Each path is a new rotation, seen through one point. The rows after it are directions, each followed by how far the rotation turns it, in degrees each step (0 if it stays put).
Each turn is a multiple of 5 degrees from 10 to 175, or 0.
Each row of a path follows its step; steps can be skipped.
path 1
step 0: [ -8   5 -13   4  13 -14   0   3  14  -3  14   3   0   1   9   0 -17  -7
   7   1   0  -5   2  18   7 -11  -6  13  -4   8  -2   7   5  10   3   7
   5   4  -8   0 -18   9  19  -4 -13  11 -17  25   7  -5   1  10  -1  -8
   7  10   1  -8 -15  -8 -12  -7 -12   1]
step 2: [  6  -7  -4   6   5  -1  -4   2  -4 -11   9  -8  24  -5  11   0  12 -15
   7  12  15  -6  -1  -9  -7  -1  16  -1  -2  21 -13   1   6   9 -11   1
   2   2  13 -10  -2   2  11   1 -10   5   6  -2  -9 -16  -2  -1   1   0
 -14  16   1  -9   3 -18 -20 -10 -14  -5]
step 4: [  1   0  17   2   0  -3  -1  -5  -4  17  17  -3 -14   0   9   9  -8  -6
   9  16   9   7  -8  -1  14 -23   5   7   7   0  11   4  -4  11  -9  -1
 -18   5   6 -17 -10   4  -8  -9 -11  12   1  12 -14 -19   5   9 -10 -11
  -4   5  -8  -3  -8  -7   0   4 -13  -6]
step 5: [ -2 -10 -14   0  -4 -10 -19  -2  -7  -8   0  15  12 -16 -16  -3  -7   0
  -1  12  14  -7 -18  -3   2   3  12   2  -7   5  18  18  10  -4  -4  15
  -3  12 -10  -5   1   7  22   1  -9 -13  -5  10  -1   1   3  -6 -15  -3
 -13   9 -10  -7  -4   4   7  -5   0   7]
step 6: [ -8   2  14  -1   2  -5  -1 -16   9   9 -10 -11  13 -28   0  -1  -2 -13
   1   6  -1  -3  -4  -5 -11 -19 -11   4 -11  -4   6   0   5   0  -9  -2
  12  -3  16 -22  -3   2  -2  -8   6  12   7  -4  -2   3  -7   0   3 -14
 -10  20  -2 -11  -8 -17   0 -15   8   5]
step 7: [ 14 -15  13  -2  -1   5  -3  -5   0  10  -2 -13   5   2   0  13 -20   5
  10  -4   9  -5   0  11  12 -10   1 -16 -16   5  -5   3   4   4 -12   5
  -2  13  -1   4  -8   0  11   8 -13  12 -11  10  -6  16  -4   1 -18  11
  -5  10 -10 -11   2   6 -14  -8 -19   9]
step 9: [-15  -6   7   7  12   4   4   1  12  -2  21   4   8   4 -10  10 -10 -21
 -15   2   4 -18  17  -4   1  -3   7  11  -8  11  14  10   8  12 -13  11
   2  10   3  -2  -2   2   4  -4 -13  -2  -2   9   4   7 -20   2  -8  -4
 -12  14   2  -5   7 -15  12  -2 -10   4]
step 10: [ -3  -1   5 -14  -8  -4  -9 -11  11 -12   3 -11   9 -25   8   3  -3   9
  10  18  12  -6   0 -17  -2   2 -18   5  12   1   9  -2   0  -2  -9  -7
  17  -4   8  13  -2   6   6  -1  -6   6  -5  19  -3  12   3   3  -5   5
 -14  -6 -13 -18   4  -3  -7  -7  -7 -10]
step 12: [  7  -8  -3 -21  -1 -10 -11 -11  20   2  12  -1  -5  -1   0   3   2  -5
  -8   1  13  13  -7  -1   4  -2 -12  -7  -1   1   7  13   8  -5  -2   3
  -7   0   4   5  -8   4  17  -8 -24 -16 -22  -6   5 -10 -15   7   6  -5
 -10  16   5  -7 -15   1   1   2 -15  -6]
step 17: [ -5   1   3  10  -9  -4 -16 -10   7 -18   6 -11  10  -4 -15 -10  -4  -7
 -16  13  -4  -2 -17   3  -3 -19  -9  13  -9   3  -6   5   7  -6  -7   6
   7   1 -13  -7  -5  17   9   9   8 -11  -8  19   1   4   4  11  -2   8
  -1   9   1 -10   4  -3 -10   5 -17 -17]
step 19: [ 18  -5  -2  -8   3 -11  -7  -3   6  -8  12  11  17   4   6   6   1   4
 -13   8  23 -14 -10  -7   2  -8  -6  -3 -21   6  -1   5  -3   4  -2  -2
  -9 -13  16  -4  -1  14   5 -12 -11  14 -24   9  -5   2   9   3  -9   5
 -10 -10  -7 -12   9   2 -11  -2  -4   1]
Directions:
[-1  2  2 -3 -1 -5  3 -1  0 -4 -1 -2 -2  0 -3  0  4  0 -4  3 -4 -1 -4  2
 -4 -1 -1  2  2 -2 -2  0 -4 -1 -3  3 -2 -3  2 -3 -1 -4 -3 -3 -3  0  1  2
 -5  3  0  1 -1  0  0  0  1 -1 -1  1 -4  0  2  0]  160
[ 0  1  0  2 -2 -1 -1  0 -4  2 -3 -1  1  0 -1  1  0  1  5 -2  1 -3 -4  1
  0 -4  4  4 -3  5 -2  0  4  4  0  2 -3 -1  1 -4 -1  1 -2 -3 -2  0  0  0
  2 -3  1 -2  0  3  1 -1 -4 -1 -1  0  0 -3  5 -1]  20
[ 3 -4  1 -1 -1  0  0 -3  4  2 -3 -3  2  3 -2  3  5  0  1 -2  1  1  2  0
  0 -1  1 -3 -1 -4 -4 -3  5 -3 -3 -1  2  1  2  1  0 -1  1  1  1 -2  1 -3
  0 -4  2 -1  0  1  3  4 -3  0  0  0 -7  1  2  0]  80
[-2  0  0  1  4  0 -1 -2 -5 -2  0 -5 -2 -1  0 -5  1  3  0 -3  0 -4  0 -6
  0 -2 -3  0  1  4  0  0 -4 -4 -2  2  5  1 -2  1  3 -1 -2  1  3  1  1 -2
  0  0 -2 -1  0  3 -2  3 -3  1  0 -3 -3 -3 -1  1]  95
[ 1 -2  3  0 -1  0 -2  0  0 -1 -3  3  6 -2  1 -1  0  1  4  1 -1  2 -1  2
  0  3 -4 -2 -2  1 -3  0 -1  1  2 -6  1  0  1 -3  0 -4 -2 -4 -3  2 -2 -4
  0  2 -1  1 -2  3 -2  0  1  5  4 -2 -1 -2 -2  1]  85
[-1  0 -2 -1 -2  3 -7 -1  3  0  4  0  1  0  2  3  5  3 -2  0 -3  0  0 -3
  4 -2  0  2  1  6  0 -1  1 -4  2  1 -2 -5  1  2 -1 -2  0 -2  0  1  2 -3
 -3 -3  2  0 -3 -2 -3 -2  0  1 -1  2  3 -1 -1  1]  45
